Each row has a name. Each question is about the rows just above it.

[ 50  88  62 154] = Lapa
[ 97 108 102  96] = Lisof
[131 125 124 130] = tesid
[ 99 114 105  91] = mur
[104 104 100 104] = rubol
[100  91  96 110] = vabol
[126 128 128 126] = sek
The value that rubol holds more than once:	[104]
Whose row is [ 99 114 105  91]?	mur
Print row vabol.	[100  91  96 110]

[ 78 127 134 145 125 141 120 135 154 117 156 116 139  77 137 130 136 116
 129 153 113 135 129 115 158  91 116 117 156 137 149 165 108 145 117 149
 192 114 159 133 130 157 106  99 139 130 141 143 129 143 127 120] : rivol
[107 117 130 125 112 142 137 126 126 123 121 112 128 146 146 142 126 114
 147 138 136 122 112 107 156 119 108 102 156 134 169 165 103 113 124 132
 169 106 146  94 123 147 143 137 135 152 147 130 122 127 115 145] : lomor
[120 127 127 125 125 110 114 136 151 128 129 115 120 141 118 106 134 118
 146 126 101 142 138 139 127 135  95 145  98 133  73 110 159 144 139 104
 109 151 132 147 148 129 126 140 137 108 135 144 121 138 154 103] : paton
[107 117 130 125 112 142 137 126 126 123 121 112 128 146 146 142 126 114
 147 138 136 122 112 107 156 119 108 137 114 135  95 126 145 146 131 119
 135 141 139 146 143 138 118 125 137 113 137 145 123 141 147 106] : fubug
[105 127 132 138 127 148 137 125 120 124 135 131 137 129 144 147 128 130
 118 139 144 119 120 112 144 109 147 109 165 129 183 159  93 119 115 154
 172 102 139 111 112 139 124 111 126 148 128 120 134 126 105 147] : gebe
[123 121 126 121 114 110 110 138 162 120 128  99 117 159 122 103 133 106
 167 133  92 145 133 131 145 131  64 138  99 140  69 122 159 144 142  96
 123 150 143 137 156 140 133 151 148 112 152 155 112 143 162  97] : ruza
[103 120 130 128 112 128 121 134 150 118 133 103 125 158 135 122 133 109
 154 140 111 134 124 118 156 115  85 120 132 140 123 151 128 135 131 119
 161 127 151 119 140 150 133 135 145 130 152 144 116 139 137 117] : navuv
[119 125 128 127 120 129 125 132 136 124 130 119 126 140 131 124 130 121
 139 133 122 130 125 123 141 123 110 125 131 132 127 138 127 129 129 124
 140 126 137 123 132 138 130 134 135 130 138 135 123 132 131 124] : sapab
[103 121 130 133 118 122 115 136 159 119 141 105 126 156 128 113 137 110
 148 141 101 140 132 124 151 113  86 130 124 138 104 141 138 146 131 120
 153 136 150 135 145 148 121 128 144 120 146 149 119 144 146 106] : Puzul
[ 85 129 133 143 129 144 127 131 142 119 153 124 140 143 139 137 135 124
 118 148 126 129 128 115 152  94 134 116 163 133 163 162 101 138 114 155
 188 109 152 129 122 150 108  96 133 134 133 133 132 138 118 130] : nuli
Give the next entry after [112 152 155].	[112]
Shuffled rivol with one entry gone: [136 154 192 127 130 130 141  91 120 145 117 108 139  99 115 141  77 156
 153 130 116 157 106 114 165 127 159 143 145 117 133 156 120 134 149 129
 149 125 135 129 129 139 137 116 137 116 135 117 143 158 113], missing	[78]
The next entry after [122 127]:	[115]

[154 119 129 151 102  92]  zevig
[103 122 189 136  91 142]  bov
[154 119 129  91 141 101]  nus
[130  96 107 108 116 130]  Gizom
[146  97 168 143 135 129]  Nopof
The value that Gizom holds more than once:	[130]
Whose row is [146  97 168 143 135 129]?	Nopof
Print row bov.	[103 122 189 136  91 142]
Which value is in both bov and nus?	[91]
Print row Nopof.	[146  97 168 143 135 129]
The next entry after [122 189]:	[136]

[132 147 110 132  70 126 113 173 146 137  97  88 150 126 132 147 147 126
 150 125 125 152  87 124 106 125 118 146  83 110 168 120 122  98 154 178
  79 192 138 109  98 112 130 143 126 119 117 129 175 123 137 110 115 157
  85 144 110  67 115 136 134 104] -> suf
[112 147 164 141  96 158 141 153 144 118 121 113 136 131 130 133 142 116
 140 154 140 153 105 147 121 156 119 139 107 133 155 123 110  97 129 186
 136 198 117 122  96 112 124 146 144 127 121 108 146 113 120  94 137 150
  98 143 127 116 128 137 154 128] -> mimiz
[117 131 145 141 101 141 146 147 129 117 147 130 150 141 111 141 144 130
 142 154 115 161  99 147 106 131 138 125 116 141 134 120 103 100 131 156
 136 182 116 122  97 110 117 146 133 133  92 127 173 114 119  93 127 144
 106 154 125 120 133 140 153 130] -> nagi
[118 148 168 121  76 128 113 176 169 158  97  89 152 115 115 160 134 133
 144 110 140 159 102 124 104 128 124 129  72 111 167 102 112  78 154 174
  77 200 151  96  91 128 135 141 144  86 131 115 149 130 153  93 119 176
  90 159 153  67 115 121 154 108] -> zabu
[109 148 168 117  75 111 116 176 170 158  89  91 174 103 113 170 125 134
 151 110 134 168  96 125  90 131 131 133  71 121 168 111 106  76 148 183
  76 193 151 123  90 124 135 182 141 103 146 108 175 112 153  95 133 179
 108 160 154  77 115 132 152 105] -> muk
[126 132 137 141 114 139 145 145 128 117 140 124 135 137 110 134 134 126
 138 152 136 140 118 147 112 154 110 129 117 141 134 119 114 105 129 146
 137 156 116 132 105 119 118 128 143 123 102 128 145 117 119 108 137 143
 109 143 128 124 132 136 148 127] -> Reve
[122 132 136 131 114 136 146 145 128 117 140 134 135 127 110 131 123 119
 122 143 135 150 114 143 125 127 119 128 117 141 134 130 125 104 131 145
 136 154 122 130 128 127 124 125 128 124 120 115 145 126 122 108 137 143
 115 150 127 124 130 145 145 113] -> katam
[103 136 166 116  77 144 126 159 169 158  91 121 174 107 120 166 124 137
 138 120 124 178 117 124  87 152 111 145  72 139 139 113 104  77 150 166
  77 171 151 108  80 151 153 151 139 111 143 112 170 133 153  94 137 178
 110 144 125  83 127 124 155 112] -> fabom
[120 132 140 125  72 136 117 159 156 137 106  98 162 131 133 142 148 117
 144 147 115 159  96 141 108 128 130 146 107 110 162 129 124 100 136 183
 103 164 125 114  99 110 125 146 126 139 128 126 175 126 121 105 115 176
  99 144 143  76 119 146 132 111] -> zovem
[121 142 146 138  82 131 116 174 163 157 105 102 173 131 133 158 144 129
 146 110 117 156 104 127 105 125 131 138  74 110 168 120 124 104 154 173
  92 179 150 103 106 122 129 140 128 104 128 129 158 133 149  96 115 159
  97 160 156  65 127 143 145 100] -> rura
[132 147 145 132  70 126 113 173 146 137  97  88 150 126 132 147 147 126
 150 125 125 152  87 124 106 125 118 146  83 110 168 120 122  98 154 178
  79 192 138 109  98 112 130 143 126 119 117 129 175 123 137 108 115 159
  85 144 156  67 115 136 133 104] -> tozif
The row with [120 132 140 125  72 136 117 159 156 137 106  98 162 131 133 142 148 117
 144 147 115 159  96 141 108 128 130 146 107 110 162 129 124 100 136 183
 103 164 125 114  99 110 125 146 126 139 128 126 175 126 121 105 115 176
  99 144 143  76 119 146 132 111] is	zovem
Give the next entry after [125 131 138].	[74]
Whose row is [117 131 145 141 101 141 146 147 129 117 147 130 150 141 111 141 144 130
 142 154 115 161  99 147 106 131 138 125 116 141 134 120 103 100 131 156
 136 182 116 122  97 110 117 146 133 133  92 127 173 114 119  93 127 144
 106 154 125 120 133 140 153 130]?	nagi
Print row mimiz.	[112 147 164 141  96 158 141 153 144 118 121 113 136 131 130 133 142 116
 140 154 140 153 105 147 121 156 119 139 107 133 155 123 110  97 129 186
 136 198 117 122  96 112 124 146 144 127 121 108 146 113 120  94 137 150
  98 143 127 116 128 137 154 128]

[114 123 131 128 100]  Didot
[114 132 131 128 100]  gakag
[180 134  97 138 169]  Tivib
[ 93 124 153 127  86]  kelu
[176 131  60 120 172]  zon
[113 130 127 115 131]  mirug
[ 94 127 160 129 118]  Kema
[ 97  97 159 138  97]  mif
[171 128  98 132 138]  sok
Which entry of gakag is missing from [128 100 132 114]?	[131]
Repeated in mif:	[97]
Print row kelu.	[ 93 124 153 127  86]

[166 112 131 113 132] = pafal
[112  48 196 132 112] = bel
[ 48 112 196 193 143] = Madi
What is the next entry after [ 48 112]?	[196]
Which row holds [112  48 196 132 112]?	bel
Shared by Madi and pafal:	[112]

[168 187 172 135 108 132 162 141  79 127 118  97 134 142 142] : kaze
[123 172 167 117 105 155 142  93 134 166 127  95 101 140 122] : donok
[147 143 136  90 113  78 116 112 145  81 132 148  92 116  77] : dol
[147 107 123 150  82 123 147 143 136  90 111 109 174 110 172] : Vil
[ 94  81  92 102 139 158  92 118 145 170 128 146 136 135 144] : gili
[119 122 109 128 139 124  84 138  96 139 118 138 123 135 111] : soz
[105 136 139 146  87 127  99 103 148 119 139 130 109 120 119] : fime
[147 107 123 150  82 123  96 143 136  90 111 109 174 110 172] : Suzer
[127 142 137 104 120 163  71 124  84 158 114 119 131 144 134] : fot
[139 107  90  90  82 123 147 143 136  90 111  90 174 110 172] : kiv
[124 121 128 158  91  98 123 130 143  91 127 133 139 105 136] : mame
Which value appears more than once in gili?	[92]
The value that kiv holds more than once:	[90]
Whose row is [139 107  90  90  82 123 147 143 136  90 111  90 174 110 172]?	kiv

[ 94 106 175 153 150 104  55 175 106 134 194  94  79 112  71]  satel
[128  70  73  80  96 178  86  87 161 132  53 181 198 115 163]  basa
[ 91  91 132  53  79 140  76  86 129  90 164 104 151  97  82]  siku
[113 171  75 187 152  91 184  84  67 178 160 163  97 151  72]  fove
[ 73 182 180  57 189 160 113 121 180  90 106 164  56  53  63]  rari
[127 143 108 140 166 177 120 174 124 151 196  80 145 160  54]  Fiz
[178 131  85 162  96 165 116  76 166 111 115  95  82 158 107]  pabiv
[123 180 153  59 106 118  80  56 149  53 160 147 121  91 203]  maso
[157 188 127 152 108 189  82 134  72  91 197  74  73  60  55]  labal
Give the next entry after [ 97 151].	[72]
Whose row is [ 94 106 175 153 150 104  55 175 106 134 194  94  79 112  71]?	satel
The next entry after [ 94 106 175 153 150 104  55 175]:	[106]
Shared by Fiz and pabiv:	[166]
Print row siku.	[ 91  91 132  53  79 140  76  86 129  90 164 104 151  97  82]
Shared by satel and rari:	[106]

[ 83 175 150 189  81 201 152 106 120  68  53] : zuso
[171 154 180  66  61 138 100  78 183 185 200] : puzu
[ 82  80  69 197 140 169 159 209 120 169 194] : Feri
[202  98 160 169 170 101 175  97 124  56 168] : gul
[157 169 159 110  88 100 102 190 193  96  56] : kalud
[144  89 139  48 150 127 204  95  78  81  45] : zuzo
[135  76  95  78 183 141 137 148 137 197  87] : lafo
[ 58 138  76  81  82 167 139 110  53 167  50] : Patos
Which value appears more than once in Patos?	[167]
Give the next entry after [138  76].	[81]

[112 162 162 191 122 166] -> Ber
[204 128 105 149  83 157] -> lili
[161 112 118 142 113 156] -> tiz
[118 138 109 107 187 181] -> dava
Repeated in Ber:	[162]
What is the next entry after [112 118 142 113]?	[156]
The next entry after [118 138 109 107]:	[187]
Which value is in both tiz and Ber?	[112]

